0: [140 162 139 141 151 145  82 100 145 144 135 175 137 111 106 133 152  92 112  61 135 104 127 139]
1: [168  95 130 125 120 160 152 147 105 120 149 117 136 121 129 105 124 192 117 179 147 109 148  82]
2: [ 95 163  72 137 188 218 198  64 157 123 204 148 240  62  98 104  94 142 118 230 122 157 142 124]
3: [122 154 137 148 148 135 104 166 145 140 155 160 106 165 157 134 123 155 129 117 165  82 136  95]
4: [ 22 170 102 122 118 126 129 118 105  55 115 133 155 112 106 148 133  69 148 110 127 169 136 173]
5: [130 106 123 121  95 133 151  92 134 104 161 128 137 119  94 125 116 140 107 157 102 153 127 130]
6: [197  75 150 133 123  92 114 121 182 151 107  97  76  39  87 114 145 147  99 109  56  90 112 137]
7: [191 101 130 135 101  74  98 182 214 115 166  76 118  73 117 139 113 166 109 145  84 117 191 156]
8: [113  78 138 177 170 162 172 115 140 127 176 118 176 200 156 152 126 170 142 183  84 159 150  82]
9: [139 134 149 162 101 103  81 137 180 115 174 102 157 112 138 157 114  94 107 139 114 151 190 148]
10: [144 118 145 119  92 101  89  98  89 131  87 119 110 138  95 154 153  86 101  89 150 131 118 164]
11: [ 98 122 108 129 149 125 113 143 135 101 125 127 117  65  90 125 144 126 127 132 108 126 143 145]
12: [130 106  95 115 152 133 158 133 149 160 129 124 109 179 161 135 134 139 160 123 125 132  90 123]
13: [134 145 143 160 109 106  94 147 154 132 167 106 148 107 149 140 118 104 124 139 125 144 186 137]
14: [169 115 103 157 137 109 121 137 188 172 175  74 174 158 154 169 134 134 121 163 126 150 176 137]
15: [ 72 169  78 118 142 172 114 133  84 120 149 121 195  97 125 118 137  81 175 144 144 179 173 164]
16: [140 107 125 143  82  82  90 119 105 144 145  87 160 132 103 125 153 118 129 162 115 163 187 151]
17: [118 106 111 111 106 164 167  86 108 111 159 133 164 118 107 117 115 147 115 168 113 157 122 128]
18: [137 135  93  99 137 166 163 131  96 156 149 140 141 164 152 103 126 166 147 153 178 109 126 100]
19: [131 175 143 153 195 167 160  72 224 110 104 127 155  50  92 165  93 100  47 135 123 110  86 140]
20: [152  94 123  85  80 130  82 166  87 125  97  77 120 128 131 123 140  94 138 105 125 182 111 190]
21: [184  47 147  97 130  62 172 140  99 196  38 106  16 198 160 105 141 193 150 120 128  82  36  76]
22: [148  88 113  72  90  93 115 128  65 152  78 130  90 135  98  88 154 122 168  89 118 139  72 165]
23: [134  90 119 144 179 122  91 136  94 176 104 120  82 185 152 136 164 115 154 114 141 128 104 113]
24: [136 139 121  40  12 127  82 125  61  76  61 117  98 106  98 118 132  60  98  52 202 141  88 204]
25: [144 151 151 106  63  93 153 201 141 118 138 129 116 168 213 105  62 156 138 160 163 120 138 117]

[129 156 145  82  43 102 149 202 120 109 145 135 123 156 206  91  68 163 152 165 163 121 130 130] : 25 18 3
[126 118 158 138 122  96  88  99 120 107  86 112 115 132  85 165 156  93  88  92 126 131 130 155] : 10 0 11
[143 124 131 163 250 135 220  89 180 171  37  96 106 121 132 160 124 155  76 174 129  77  95  55] : 19 12 1
[139 147 146  94  54  95 140 186 129 113 144 139 111 160 181 102  72 170 141 157 162 117 126 121] : 25 3 18
[117 108 101  95 131 132 172 131 121 160 114 126 105 194 169 130 125 136 158 131 141 141  83 118] : 12 18 23
[ 74  80 104 129 137 192 185  69  80 128 146 111 193 131 106 118 141 109 171 170  70 218 130 116] : 17 5 15
[136 153 159  92  41  95 128 197 119 101 135 136 107 167 197 104  71 161 137 152 165 116 132 132] : 25 3 18
[144  76 126 132 155 128  90 136  88 199 112 114  77 185 149 126 168 134 154 104 130 139 100 105] : 23 12 22
[154 138 153 139 142 136  65 118 139 138 141 167 104 101 100 129 151 110 112  54 130  95 110 139] : 0 10 11
[137 140 137 142 149 133  99 160 145 133 140 161 110 130 142 123 136 148 124 114 144  89 125 118] : 3 0 11
[123 116 114 122  79  92  97 112  56 130 152  94 158 127 109 115 150 110 145 155 124 168 192 159] : 16 13 5
[103 134 159 165 146 119 193 110 183 136 166 191 100 213 183 143  62 188 108 183 158  74  82  51] : 3 12 18
